Here are some numbered points:
"0.246 2.023 0.292 -0.401 0.580 0.876 0.691 0.831 0.913 0.984 0.770
 -2.164 0.052 -0.225 -2.068 1.089 -0.815 0.408 1.842 1.192 0.932 0.060
 -0.777 -0.019" 0
"0.182 -1.449 -0.989 0.988 0.018 1.043 -2.057 -0.422 -0.397 0.166 0.407
 1.453 -0.009 0.192 -1.652 -0.312 -0.751 0.863 0.665 0.768 0.954 0.256
 1.541 -0.803" 1
"0.078 -1.757 0.910 -1.664 1.093 2.371 0.461 0.098 0.656 0.011 0.836
 2.562 -0.853 0.421 -0.896 1.125 -1.170 0.669 0.816 -0.599 1.088 0.627
 2.822 -1.803" 2
"1.058 -0.081 -0.242 0.422 -0.279 0.384 -0.531 0.560 0.538 0.547 -0.354
 -1.029 0.902 1.068 -0.992 0.304 -0.364 1.103 1.430 2.261 0.169 -0.241
 0.000 -0.205" 3
"-0.309 0.574 0.597 0.841 0.202 0.330 -1.681 0.373 -2.529 0.455 -0.185
 0.088 0.711 0.167 0.192 -0.020 -0.946 1.154 -0.624 1.697 0.857 -0.517
 0.121 0.007" 4
"1.113 -0.569 -0.883 -0.932 -0.337 0.154 -1.308 0.364 -0.043 -1.020 0.171
 0.936 1.238 0.774 -0.295 -0.572 0.655 0.194 -0.345 0.633 -0.363 0.952
 0.298 -0.022" 5
"1.834 -0.594 -3.548 0.952 -1.831 1.172 -2.573 0.520 1.536 0.585 2.240
 0.654 2.581 -0.975 -2.660 0.560 -1.707 -1.215 0.075 0.775 0.065 3.596
 1.195 -0.514" 6
"0.169 0.346 0.160 -0.309 -0.374 1.062 1.778 -1.199 1.949 -0.692 2.365
 -0.575 -0.490 -0.023 -0.956 0.613 0.196 -0.965 -0.586 0.355 -1.131 0.354
 -1.257 -1.362" 7
"-0.838 0.865 0.037 -1.043 0.306 -0.150 0.251 -0.137 -0.171 -0.657 0.446
 -0.515 -0.617 0.269 1.589 -0.530 -0.459 -0.075 -0.391 0.061 0.277 0.948
 -0.403 0.437" 8
"0.456 0.721 -1.966 -1.533 -1.320 0.273 -1.247 1.323 2.171 -1.536 2.025
 2.027 0.902 0.798 0.077 -0.298 0.048 -1.794 0.560 -1.491 -0.795 1.815
 -1.223 -1.611" 9
"-0.216 -1.284 0.747 -0.211 0.074 -0.855 0.506 -0.500 0.085 -0.600 0.252
 0.438 -0.459 -0.658 -0.019 0.449 2.315 -0.581 -0.402 -0.779 -0.740 -1.738
 0.202 0.336" 10
"0.465 -1.108 0.530 1.079 -0.704 0.121 0.654 -1.554 -0.962 0.237 0.926
 0.231 0.927 0.468 0.975 0.350 -0.304 -0.419 -0.991 0.414 -0.695 0.471
 0.574 -1.024" 11
"0.282 -1.071 1.577 -1.216 0.288 -0.668 -0.395 -0.891 -2.692 0.693 -1.628
 0.955 0.357 -0.413 1.877 -0.971 1.195 2.754 -0.505 1.358 0.485 -0.837
 2.570 0.389" 12
"-1.420 -0.277 0.902 0.184 0.700 0.051 -0.040 -0.306 -1.412 0.911 -1.132
 1.074 -1.035 -1.148 -0.927 -0.510 1.475 1.274 1.154 -2.750 1.802 -1.051
 2.554 -0.028" 13
"-0.291 -0.673 -1.526 0.910 -0.813 -0.606 -0.294 -0.578 0.678 -0.449 0.275
 -0.795 -0.393 -0.858 2.153 -0.824 -0.981 0.270 -2.252 1.392 -0.786 1.097
 -0.365 0.455" 14
"-0.860 0.149 0.243 -0.739 -0.479 -2.213 -0.619 1.143 -1.453 -0.376 -1.845
 -1.115 1.276 -1.124 3.129 -0.860 2.155 -0.146 -1.222 0.728 0.206 -0.306
 -0.602 1.910" 15
"-2.089 -1.801 2.278 -2.869 1.274 1.341 1.530 -0.731 -1.473 -1.502 0.059
 -0.339 -1.446 -0.048 1.584 -0.692 1.665 1.392 -3.430 0.573 0.603 -2.488
 0.393 0.206" 16
"-0.557 -0.010 2.623 -0.498 2.242 2.890 1.511 -1.517 -1.706 -0.418 -0.270
 1.428 -1.045 0.243 -0.627 1.509 -1.615 1.208 -0.762 1.899 1.199 1.420
 1.443 -2.373" 17
"0.185 -0.080 0.402 -0.073 0.043 0.067 0.036 -0.538 -0.173 -0.472 0.297
 1.632 -0.016 -0.210 -0.198 0.034 0.894 0.004 0.148 -1.140 -0.614 -0.360
 0.305 -1.024" 18
"-0.881 -0.186 1.014 0.235 0.260 -0.512 0.953 -0.841 -0.541 -0.059 -0.431
 0.220 -1.139 -0.131 1.147 -0.028 0.019 0.251 0.323 -0.427 0.073 -0.737
 0.638 -0.413" 19
"1.088 0.498 -0.691 1.663 -1.621 0.112 1.439 0.873 3.107 1.248 -0.116
 -0.632 1.182 -0.784 -0.628 0.640 -2.072 -1.391 -0.085 -1.246 -1.873 1.457
 -0.432 -0.216" 20
"-1.118 1.798 0.259 -1.696 0.432 -0.178 1.317 -0.947 0.291 -1.214 0.996
 -0.163 -1.348 0.699 2.521 -0.521 -0.496 -0.971 -0.214 -0.419 -0.045 1.993
 -1.328 -0.546" 21
"0.562 0.297 -0.547 -1.616 0.026 -0.708 -0.288 -0.128 0.360 -1.044 0.820
 -0.851 -0.904 1.207 -0.172 -0.863 0.502 0.166 0.659 0.543 -0.170 -1.325
 -0.343 0.943" 22
"-1.833 0.758 1.603 -2.259 1.605 1.668 2.122 -0.974 -0.456 -0.488 -0.224
 -1.242 -2.128 -0.570 1.961 0.669 -2.517 1.218 -1.031 2.525 1.449 1.325
 1.039 -0.195" 23
"-0.486 0.434 0.480 0.110 0.532 -0.303 2.104 0.566 1.103 0.466 -1.188
 -0.380 -0.416 1.004 0.639 -0.385 -0.152 -0.636 0.727 -1.199 -0.290 0.384
 -0.693 0.024" 24
"-0.015 0.363 0.780 0.011 0.127 -1.194 -0.083 -0.904 -1.210 0.684 -1.041
 -0.014 0.364 -0.915 0.689 -0.311 2.046 0.318 -0.192 0.145 -0.425 0.691
 -0.180 0.516" 25
"0.460 -1.310 -0.563 0.546 0.345 0.526 1.381 -1.098 1.712 -1.168 0.386
 0.183 -1.334 1.010 0.713 1.375 -2.464 -1.979 -0.449 1.036 -0.770 2.105
 -0.243 -0.766" 26
"1.494 0.928 0.503 -1.239 -0.259 -0.360 0.740 0.566 0.084 0.747 -0.765
 -1.771 -0.181 1.540 -0.516 -0.597 -0.321 1.453 1.947 0.322 0.451 -0.517
 0.605 1.118" 27
"-0.318 1.914 2.285 -1.596 1.055 0.359 1.396 1.344 -0.732 0.666 -1.480
 -0.084 -1.205 -0.246 1.039 0.975 -1.315 1.070 1.860 -1.447 1.680 0.271
 2.460 0.083" 28
"1.203 -0.134 -1.057 1.012 -1.864 -0.174 -0.217 -0.488 2.850 0.731 1.845
 -0.030 0.358 0.413 -1.249 0.573 0.292 -1.241 2.115 -0.790 -1.449 0.543
 -0.800 -1.299" 29
"-0.707 -1.513 -1.453 1.062 -0.498 1.486 -0.169 2.133 0.751 1.234 0.431
 -2.321 3.075 -0.878 -1.615 -0.094 0.737 -1.263 -3.411 -0.196 0.274 -0.870
 -0.582 1.073" 30
"0.673 0.056 -0.253 0.602 -0.248 0.341 -0.258 0.152 0.407 0.492 -0.097
 -0.572 0.187 0.672 -0.915 -0.129 -0.774 0.641 0.646 1.119 -0.023 -0.341
 0.050 -0.110" 31
"0.143 0.498 0.533 -0.249 0.153 -0.660 0.192 -0.849 -0.579 0.473 -0.725
 -0.041 0.162 -0.923 0.255 -0.195 1.343 0.258 -0.273 -0.002 -0.432 0.696
 -0.299 0.378" 32
"0.082 -0.055 -0.780 0.430 -0.541 -1.126 0.273 1.081 1.710 0.651 -0.601
 -0.280 -0.232 -0.402 -0.924 -0.311 0.322 0.025 1.997 -1.610 -0.079 -1.036
 0.841 0.800" 33
"-1.296 -0.417 0.057 -0.792 0.935 0.401 -0.066 -0.191 -0.059 -0.259 0.239
 0.765 -0.737 -0.131 0.688 -0.712 0.357 -0.029 -0.254 -0.665 0.533 0.128
 -0.076 -0.007" 34
"0.741 -1.516 -1.571 0.980 -0.918 -1.318 -0.683 0.411 0.415 -0.723 -0.361
 -1.008 0.621 0.708 -0.284 -0.583 0.810 -0.972 -1.213 -0.169 -0.577 -0.806
 -0.332 1.595" 35
"-0.001 0.699 0.872 0.126 0.249 -0.263 0.453 -0.612 -0.888 -0.457 -0.491
 0.208 -0.814 0.049 0.237 0.052 -0.169 0.699 0.050 -0.214 -0.279 -0.543
 0.166 0.010" 36
"-0.255 0.967 0.447 0.290 -0.028 0.095 2.024 0.390 1.476 0.352 -0.023
 -3.008 -1.618 -0.503 1.490 0.669 -2.584 -0.280 -1.337 0.486 -0.299 0.133
 -1.099 1.430" 37
"0.427 -0.543 0.679 0.518 -0.206 -0.775 -0.968 0.114 -1.173 -0.107 -1.751
 -0.604 -0.015 0.556 1.652 0.029 -1.568 0.431 -0.070 2.597 0.115 -0.613
 -0.484 1.392" 38
"1.534 -0.419 -1.474 -0.059 -1.958 -1.025 -0.816 0.179 1.491 -0.388 0.523
 0.905 0.787 -0.128 0.744 -0.055 0.071 -1.172 0.479 -0.140 -1.185 1.756
 0.055 -0.219" 39
"-0.463 0.191 2.375 0.190 0.959 1.466 1.302 -0.774 -1.112 1.151 -0.531
 0.428 -0.514 -0.327 1.426 0.799 -1.018 0.369 -2.547 -0.016 -0.876 -0.140
 -0.464 -0.783" 40
"-0.920 0.488 3.529 0.981 2.338 0.894 3.357 -1.315 -1.177 1.801 -2.121
 -1.022 -1.634 -0.060 0.175 0.847 -1.004 1.535 -0.416 0.491 -0.196 -1.597
 0.067 -0.538" 41
"0.074 0.143 0.823 0.478 0.597 1.286 -0.013 -0.829 -0.197 0.644 0.014
 -0.191 -1.670 0.923 -0.692 0.330 -2.405 0.916 0.791 2.143 0.723 -0.260
 0.205 -0.382" 42
Which point above is nearest to each new point by angle? Its number follows each.
"-0.996 -1.404 -1.079 1.040 0.303 1.633 0.352 1.711 0.158 1.191 0.383
 -1.809 2.499 -1.069 -1.617 0.387 0.626 -1.047 -3.078 0.111 0.621 -0.274
 -0.032 0.646" : 30
"-0.246 0.713 1.433 0.281 0.704 -0.032 0.612 -0.061 -0.521 0.988 0.102
 -0.215 0.273 -0.260 -0.196 0.809 0.590 0.072 0.689 0.207 0.030 -0.668
 -0.772 -0.119" : 41
"-0.283 0.625 -0.552 -0.178 -0.243 0.143 2.380 0.632 2.670 -0.061 0.612
 -3.130 -0.366 0.008 -0.084 0.707 -0.635 -0.826 -0.083 0.066 0.000 0.305
 -0.980 0.680" : 37
"1.621 1.153 -1.940 -0.485 -1.488 -1.715 -0.782 1.546 0.973 -0.118 0.468
 -1.494 1.940 -0.173 0.159 -0.243 1.120 -1.376 0.566 -1.054 -0.785 1.302
 -0.798 1.414" : 39
"1.303 -1.082 -1.607 0.558 -0.927 -0.899 -0.852 0.465 0.123 -0.415 -0.200
 -0.696 1.093 0.493 -0.512 -0.451 1.069 -1.307 -0.505 -0.113 -0.680 -0.241
 -0.457 0.998" : 35
"-0.631 0.552 -0.892 0.263 1.068 0.126 -1.395 0.076 -2.283 -0.543 -0.541
 1.192 0.060 -0.866 -0.614 -0.028 -0.735 -0.824 -1.005 -0.549 1.122 0.185
 0.123 0.613" : 4
"-0.192 -1.013 0.288 -1.089 0.864 2.002 0.118 0.045 0.746 -0.020 0.410
 2.290 -1.467 0.076 -1.323 0.529 -1.116 0.638 0.955 -1.266 0.977 0.304
 2.258 -1.388" : 2
"-0.863 -0.544 -0.297 0.608 0.229 -0.332 -0.345 -0.429 -0.484 0.436 -0.609
 0.846 -0.479 -0.670 -0.510 -0.345 0.767 0.500 1.053 -1.772 0.736 -0.323
 1.608 -0.117" : 13
"-0.403 -0.775 -1.024 0.711 0.485 0.270 -1.173 0.910 -1.245 -0.231 -1.087
 0.127 0.993 1.027 -0.555 -1.157 0.011 0.608 -1.163 0.714 0.706 -0.871
 -0.109 0.488" : 4
"0.664 0.207 0.379 -0.411 0.314 1.179 -1.839 0.497 -0.731 0.174 1.701
 1.281 0.654 -0.132 -2.393 0.977 0.093 0.427 2.076 1.325 1.289 -0.312
 0.353 -1.149" : 1
"-1.791 0.243 1.505 -0.101 1.251 0.308 1.000 0.143 -0.046 0.079 -0.503
 0.769 -0.974 -1.247 0.153 0.143 0.828 -0.453 -0.224 -1.902 0.533 0.017
 -0.877 -0.360" : 34
"-0.604 -1.280 0.605 -0.333 1.610 0.343 -0.800 -2.191 -3.141 0.359 0.354
 0.502 -2.336 -0.531 1.381 -0.195 -0.478 1.100 -1.285 1.242 1.566 -0.278
 1.859 0.814" : 12
"-1.741 1.368 0.160 -1.077 1.235 0.485 -0.085 2.130 0.288 0.132 0.491
 -2.181 0.627 -0.185 -0.834 0.256 1.050 -0.540 0.288 0.820 1.158 -1.640
 -2.661 0.960" : 0
"-0.284 0.322 -0.217 -0.064 -0.602 -1.195 -0.088 0.780 0.784 -0.220 -0.110
 0.063 0.106 -0.598 0.245 0.215 0.385 -0.325 0.191 -0.817 -0.337 -0.866
 -0.234 0.756" : 33
"-0.537 -0.729 -0.549 -0.520 0.239 1.198 0.730 0.772 1.666 -0.246 0.633
 -0.772 0.371 -0.181 -0.902 -0.222 -0.117 0.095 -1.327 -0.004 -0.148 -0.975
 -0.201 -0.115" : 30
"-0.490 -0.119 -0.700 0.658 0.436 0.446 -0.396 -1.117 -0.552 -0.826 0.415
 -0.086 -1.298 -1.481 0.594 -0.456 -0.533 -0.615 -3.508 0.398 -0.582 0.779
 -1.489 1.094" : 14
"-0.644 0.242 1.878 0.861 0.288 0.033 1.897 -0.544 -1.253 1.371 -0.567
 -1.975 -0.235 0.560 1.359 0.446 -0.524 0.274 -0.223 0.557 0.479 -1.169
 0.205 0.029" : 41
"0.816 -1.072 -0.667 1.075 -0.601 -0.426 -0.335 -0.128 -0.826 -0.160 -0.710
 0.805 1.011 1.385 0.159 -0.858 0.330 -0.093 -1.277 -1.262 -0.974 -0.462
 0.308 0.095" : 35
"-0.055 2.043 -0.087 0.271 0.406 -0.381 -1.466 1.103 0.232 0.092 0.255
 -0.557 -0.010 0.097 -1.867 0.650 0.150 -0.183 3.553 1.173 0.564 -0.233
 -2.127 0.104" : 0
"-0.542 -0.643 0.760 0.933 0.911 0.833 0.082 -0.477 -0.798 0.415 -0.688
 1.142 -0.838 -0.477 -0.115 0.314 -1.041 0.451 -1.279 -0.202 -0.266 -0.465
 0.146 -0.098" : 40
"-0.236 0.843 -0.925 -0.286 -0.490 0.185 2.381 1.160 2.885 -0.089 0.043
 -3.188 -0.276 0.253 0.101 0.374 -0.568 -1.340 -0.628 -0.790 -0.694 0.033
 -1.345 0.940" : 37
"1.266 0.610 -0.623 -0.364 -0.355 -0.660 0.767 0.701 1.465 0.057 -0.281
 -0.065 0.634 0.062 -0.475 -0.212 0.174 -0.777 -0.072 -1.263 -1.712 0.341
 -0.956 0.605" : 20
"-0.179 -0.236 1.631 -1.075 0.737 -0.417 -0.027 -0.771 -2.733 0.592 -1.451
 -0.407 -0.173 -0.140 1.449 -0.982 0.863 2.214 -0.870 1.408 0.577 -1.076
 1.327 0.676" : 12
"0.475 -1.047 -2.523 1.151 -0.265 -0.040 0.298 -0.815 2.113 -0.217 0.689
 -0.853 -1.125 0.433 -1.696 -1.408 0.582 -1.306 -1.874 -1.921 -1.382 0.088
 -0.951 1.460" : 35
"-0.031 -0.735 -1.625 1.359 -0.120 0.007 -1.833 -0.245 -0.194 -0.761 -0.941
 2.086 -0.670 -0.292 0.405 -0.890 -1.793 0.185 -0.519 -0.084 0.069 1.662
 0.653 -0.377" : 1
"0.169 1.536 0.594 2.315 0.008 0.959 -0.926 -0.659 -2.215 1.581 0.158
 0.048 0.531 -1.348 -0.406 0.864 -2.281 1.059 -0.630 2.187 0.311 0.762
 -0.062 -0.984" : 4
"0.644 -0.463 1.217 -0.601 -0.470 -0.587 2.797 0.474 3.601 -0.324 -1.055
 -1.930 -0.976 0.860 0.683 0.107 -0.221 -0.667 1.674 -0.547 -1.386 -0.910
 -0.428 0.414" : 24
"-1.706 0.854 -0.138 -0.499 0.464 -2.666 -0.187 1.215 -2.246 -0.507 -2.154
 0.211 1.308 -1.017 1.859 -1.273 2.806 0.274 -0.301 -2.439 0.546 -1.340
 0.031 1.240" : 15
"0.120 0.732 -0.805 0.791 -0.996 0.037 -1.186 0.151 1.432 0.102 2.454
 0.042 1.378 0.491 -2.134 0.422 0.893 -0.702 2.254 0.628 -0.185 -0.796
 -1.934 -1.160" : 29
"-0.174 1.253 1.321 -1.307 0.499 0.182 1.913 0.619 -0.215 0.723 -0.569
 -0.563 -1.131 -0.099 0.368 1.078 -0.311 0.464 1.178 -0.924 1.089 -0.310
 1.143 -0.040" : 28
"-1.698 -0.900 1.085 0.416 1.270 -1.421 -1.662 2.040 -3.445 -0.350 -3.335
 -1.675 1.837 -0.044 0.530 -1.290 2.544 1.050 -0.918 0.039 1.553 -3.738
 -0.288 3.059" : 15
"-0.734 -0.048 0.186 0.884 0.204 0.265 1.638 -0.900 1.164 -0.151 0.936
 -0.666 -0.615 -0.824 -0.579 0.068 1.010 -1.163 -1.617 -0.909 -1.258 -1.394
 -1.606 -0.362" : 7
"0.247 -0.720 -1.398 -0.592 -0.985 -1.275 -0.758 -0.090 -0.098 -1.301 0.739
 -0.641 0.640 -0.092 1.513 0.370 0.491 -0.388 -0.896 2.155 -0.323 0.453
 0.066 0.741" : 14
"-0.070 2.036 -0.812 -0.344 0.275 -0.688 -1.366 1.401 0.410 -0.089 0.085
 -0.220 0.325 0.286 -1.940 0.208 1.256 0.044 2.689 0.286 0.267 -0.601
 -2.155 0.102" : 0
"-0.269 0.217 0.869 0.205 0.586 0.705 0.453 -0.750 -0.409 0.876 0.148
 -0.122 -0.328 0.020 -0.677 0.297 0.070 0.084 0.259 0.271 0.064 -0.761
 -0.673 -0.568" : 41
"-0.389 -0.758 -0.437 0.175 0.162 0.920 0.971 1.389 2.422 -0.058 0.754
 -0.627 0.551 0.307 -1.154 -0.124 -0.447 0.072 -1.259 -0.044 -0.413 -1.498
 -0.310 -0.036" : 30
"1.125 -0.182 -1.007 1.881 -2.651 -1.191 -0.452 -0.635 3.376 1.013 2.404
 -0.478 1.202 -0.487 -1.104 0.625 1.250 -1.416 2.832 -0.748 -1.877 -0.215
 -1.516 -1.302" : 29
"0.164 0.405 1.173 0.216 0.088 0.469 0.583 -1.042 -0.558 -0.183 0.801
 1.391 -0.022 0.107 -0.700 0.733 0.763 -0.203 0.112 -0.736 -0.710 -0.686
 -0.213 -1.542" : 18
"0.503 0.174 0.210 -0.693 0.168 1.350 -2.201 0.696 -0.486 0.295 1.842
 0.989 0.400 -0.284 -2.965 0.928 0.277 0.727 1.819 1.117 1.192 -1.100
 0.519 -0.521" : 1
"-0.665 1.803 0.680 -0.913 0.207 -0.826 0.846 0.646 -2.368 0.190 -1.394
 -1.577 0.419 -0.722 2.163 -0.697 0.087 0.564 -1.977 -0.207 0.400 -0.298
 0.328 1.117" : 15
"-0.060 -1.119 -1.225 1.518 0.081 0.905 -1.392 1.449 -0.105 0.905 -0.377
 1.011 0.122 -0.093 -0.408 -1.000 -1.432 1.035 -0.765 -1.425 0.798 0.388
 1.191 0.158" : 1
"-0.114 -1.155 -0.360 0.509 -0.388 -0.533 -0.875 -0.711 -0.515 -1.398 0.068
 0.101 0.335 0.096 0.832 -0.269 0.166 -0.442 -1.353 1.635 0.030 0.130
 -0.164 0.468" : 14
"-0.779 -0.120 1.959 0.447 -0.321 0.244 0.671 -0.411 -0.345 -0.376 -0.081
 1.227 -1.056 -0.049 1.348 1.484 -0.912 -0.341 1.064 -0.315 0.121 -0.383
 0.517 -1.630" : 19
"-0.920 0.192 2.416 -0.257 1.655 1.848 1.429 -0.686 -1.594 0.187 -0.937
 0.782 -0.814 -0.136 -0.580 1.207 -0.634 1.629 -0.276 1.137 1.291 0.098
 1.517 -1.452" : 17
"-0.506 -1.104 -0.130 -1.354 0.342 -0.207 0.343 0.664 -0.601 -1.570 -0.177
 -0.864 -0.496 0.797 1.285 -0.157 0.339 -0.021 -1.793 0.612 0.516 -1.191
 0.279 1.206" : 16
"-0.370 0.902 -0.772 0.298 -0.026 -0.709 0.350 0.541 0.301 -0.149 -0.687
 -2.180 -0.143 0.014 0.618 -0.767 -0.732 0.059 -0.781 0.305 -0.021 -0.240
 -1.142 1.456" : 37
"-0.397 -0.284 1.810 0.590 0.854 0.802 1.634 -0.931 -0.395 0.681 -0.223
 0.168 -0.572 -0.386 1.117 0.536 -0.529 0.159 -1.528 -0.096 -0.720 -0.120
 -0.470 -0.521" : 40
"1.076 0.549 -1.587 1.792 -2.226 -0.423 0.592 -0.773 3.449 1.415 2.156
 -0.462 0.018 0.068 -1.897 0.061 0.116 -1.788 1.654 -0.754 -1.964 -0.198
 -1.264 -1.052" : 29
"-1.647 1.878 0.614 0.788 0.189 -0.694 2.937 0.804 1.719 1.074 -0.676
 -4.617 -0.943 -1.323 1.075 0.919 -0.984 -1.083 0.314 -0.124 0.180 -0.083
 -1.332 1.480" : 37
"-0.126 3.401 -0.029 0.017 -0.279 -1.597 0.827 1.519 -1.278 -0.274 -1.149
 -1.974 1.036 -1.083 1.957 -0.635 -0.335 -0.531 -1.979 -1.559 -0.805 -0.044
 -2.001 1.753" : 15
"0.360 0.942 0.347 -0.384 -0.027 -0.727 0.894 0.786 -1.271 0.377 -1.420
 -1.331 0.221 0.585 1.271 -0.284 -0.393 0.006 -1.324 -0.501 -0.169 -0.448
 -0.245 1.284" : 15
"-0.333 1.325 -0.131 -1.332 -0.101 -0.520 0.899 -0.513 0.859 -0.422 1.139
 0.237 -1.100 0.311 1.536 0.144 0.047 -0.543 0.854 -0.779 -0.402 1.181
 -0.692 -0.670" : 21
"0.568 -0.136 0.508 -0.653 0.634 0.683 -2.210 -0.426 -1.473 -0.308 1.285
 1.869 0.690 0.057 -1.639 0.500 1.313 0.383 1.533 2.029 0.945 0.015
 -0.072 -0.970" : 1
"-0.795 -0.826 1.486 0.546 0.588 0.755 1.899 -0.292 1.470 1.010 -0.608
 -1.032 -1.067 0.530 0.532 0.732 -0.898 0.057 0.782 0.953 -0.018 -0.399
 -0.287 -0.596" : 41
"-0.155 -1.654 -0.545 0.958 0.735 0.488 -0.235 -0.292 1.199 -0.395 0.513
 0.698 -0.819 0.697 -0.880 0.529 -0.507 -0.832 -0.005 0.400 -0.496 -0.311
 -0.983 -0.626" : 26
"-0.884 0.901 0.299 -1.088 0.919 0.425 -0.038 2.056 0.711 -0.031 0.452
 -1.470 0.869 -0.115 -1.112 0.767 0.787 -0.435 0.681 0.723 1.094 -1.040
 -2.053 0.841" : 0
"0.157 -1.224 -0.463 0.209 -0.298 0.563 0.707 0.421 2.545 0.385 -0.244
 1.090 -0.753 1.213 -0.982 -0.287 -1.946 1.575 3.077 -0.374 0.532 0.203
 2.487 -1.572" : 2
"0.725 -1.443 -0.846 -0.001 -0.251 0.108 -1.097 0.423 -0.169 0.485 -0.707
 -0.088 -0.168 1.404 -0.442 -1.143 -0.810 0.653 0.645 0.395 1.129 0.031
 1.781 0.853" : 1
"0.279 -0.579 0.100 -1.147 0.496 2.126 0.663 0.236 2.031 0.183 0.906
 2.749 -1.799 0.104 -2.053 0.665 -1.717 0.296 1.883 -2.169 0.565 0.244
 2.467 -2.216" : 2
"-1.089 -0.394 -1.495 0.394 -0.502 -2.099 -2.626 0.033 -1.285 -1.172 -0.180
 -0.828 -0.454 -1.370 1.689 -1.125 1.521 -0.228 -0.671 0.777 0.880 -0.791
 -0.534 2.116" : 15
"1.094 0.605 0.367 1.268 -1.301 -0.154 1.474 0.153 1.687 1.320 -1.259
 -0.349 0.536 -0.625 -0.208 1.264 -1.643 -0.409 0.942 -0.436 -1.179 1.124
 0.557 -0.426" : 20
"-0.333 -0.175 -0.265 0.287 0.337 0.223 -0.435 -0.548 -0.441 -0.548 0.281
 -0.030 -0.476 -1.246 0.334 -0.167 -0.151 -0.200 -1.933 0.291 -0.253 0.690
 -0.517 0.477" : 14
"-0.196 0.568 0.272 0.159 0.094 -0.203 1.864 0.581 1.428 0.164 -0.233
 -2.734 -1.254 -0.308 1.627 0.344 -2.134 -0.088 -1.057 0.617 -0.256 -0.075
 -0.665 1.531" : 37
"-0.381 -1.483 0.106 -0.569 0.015 0.791 -0.121 -1.000 0.262 -0.581 0.099
 1.709 -0.734 0.091 0.768 -0.337 -1.065 0.770 0.245 0.347 0.426 0.853
 2.217 -1.452" : 2
"0.510 -1.895 -0.940 0.706 -0.695 -0.935 -0.754 -0.076 -0.103 -0.612 -0.498
 -0.478 0.374 0.612 0.428 -0.748 0.274 -0.707 -1.433 0.218 -0.430 -0.293
 0.190 1.477" : 35
"1.127 -1.333 0.426 0.492 0.347 0.554 -1.191 -2.296 -1.341 0.511 1.415
 1.694 -0.792 -1.537 -1.259 0.470 0.105 0.854 0.536 0.785 0.858 1.852
 3.240 -0.490" : 1
"0.233 0.557 -1.403 0.928 -0.534 -1.598 -0.785 0.180 0.785 0.325 -0.344
 -1.876 0.438 -0.194 -0.447 -0.293 0.730 -0.687 1.165 0.909 -0.315 0.110
 -1.491 1.433" : 35
"-0.868 0.746 -0.545 -0.171 0.770 -0.352 0.545 -0.033 0.306 0.113 0.352
 -1.610 -0.873 -1.733 0.644 0.057 0.190 -0.994 -2.076 -0.151 0.116 0.450
 -1.434 1.837" : 37
"-0.161 0.353 -0.273 -0.634 0.424 -0.364 1.380 0.742 1.042 -0.148 -0.873
 -0.534 0.091 0.985 0.545 0.368 0.129 -0.473 0.961 -0.868 -0.183 0.669
 -0.695 0.127" : 24
"-0.869 -0.805 0.167 -0.606 0.774 -0.027 -0.781 -1.214 -1.344 -1.518 0.177
 2.334 -1.241 0.208 1.651 -0.041 -0.109 0.032 -0.011 0.269 0.571 1.074
 0.702 -1.123" : 34
"-0.771 -1.929 0.902 -1.588 1.246 2.710 0.427 1.010 1.776 -0.625 0.096
 2.991 -1.904 -0.168 -1.318 0.587 -1.682 0.692 1.214 -1.631 1.569 0.436
 3.130 -1.818" : 2
"-0.936 -0.895 -0.733 1.031 -0.446 -0.675 -0.262 -0.382 -0.152 -0.716 -0.356
 -0.986 -0.572 -1.082 3.265 -1.110 -1.963 0.414 -3.337 1.909 -0.573 1.510
 0.073 1.195" : 14
"-0.688 0.129 0.313 -0.609 -0.768 -2.053 -1.120 1.454 -1.342 -0.547 -1.251
 -1.086 1.544 -0.845 3.016 -0.221 1.572 -0.480 -0.644 1.077 0.323 0.063
 -0.476 1.704" : 15
"0.604 0.495 0.612 0.134 -0.579 0.919 1.817 -0.772 2.017 -0.695 1.770
 -0.570 -0.280 -0.131 -0.946 0.911 -0.363 -0.651 -0.185 0.542 -1.117 0.426
 -1.333 -1.277" : 7
"0.371 -0.878 -0.641 -1.364 -0.520 -0.217 0.100 0.625 1.335 -1.090 0.949
 0.043 0.195 1.513 0.669 -0.358 0.896 -0.597 0.315 -0.631 -0.218 0.294
 -0.023 -0.111" : 9
"0.354 -1.317 -0.817 0.797 0.184 0.824 -2.112 -0.740 -0.737 0.186 0.875
 1.605 -0.164 0.212 -1.657 0.048 -0.904 0.922 1.331 1.153 1.386 0.480
 2.178 -0.759" : 1
"-1.141 0.839 0.093 -0.227 0.911 0.598 1.188 0.837 0.066 0.069 -0.154
 -1.575 -0.810 0.153 0.491 -0.442 -1.702 0.261 -1.047 -0.647 0.861 -0.123
 -0.348 0.580" : 37
"-0.554 0.358 0.070 0.020 -0.403 0.156 2.627 0.652 2.964 0.029 -0.063
 -3.015 -0.656 -0.214 0.137 0.136 -0.535 -0.888 -0.778 -0.626 -0.702 -0.182
 -1.063 0.901" : 37
"0.620 0.498 -0.062 1.029 -1.408 -0.352 1.607 0.109 2.124 0.930 -0.954
 -0.728 -0.427 -0.375 0.334 0.602 -1.498 -0.320 0.768 -0.824 -0.864 0.825
 0.263 -0.414" : 20
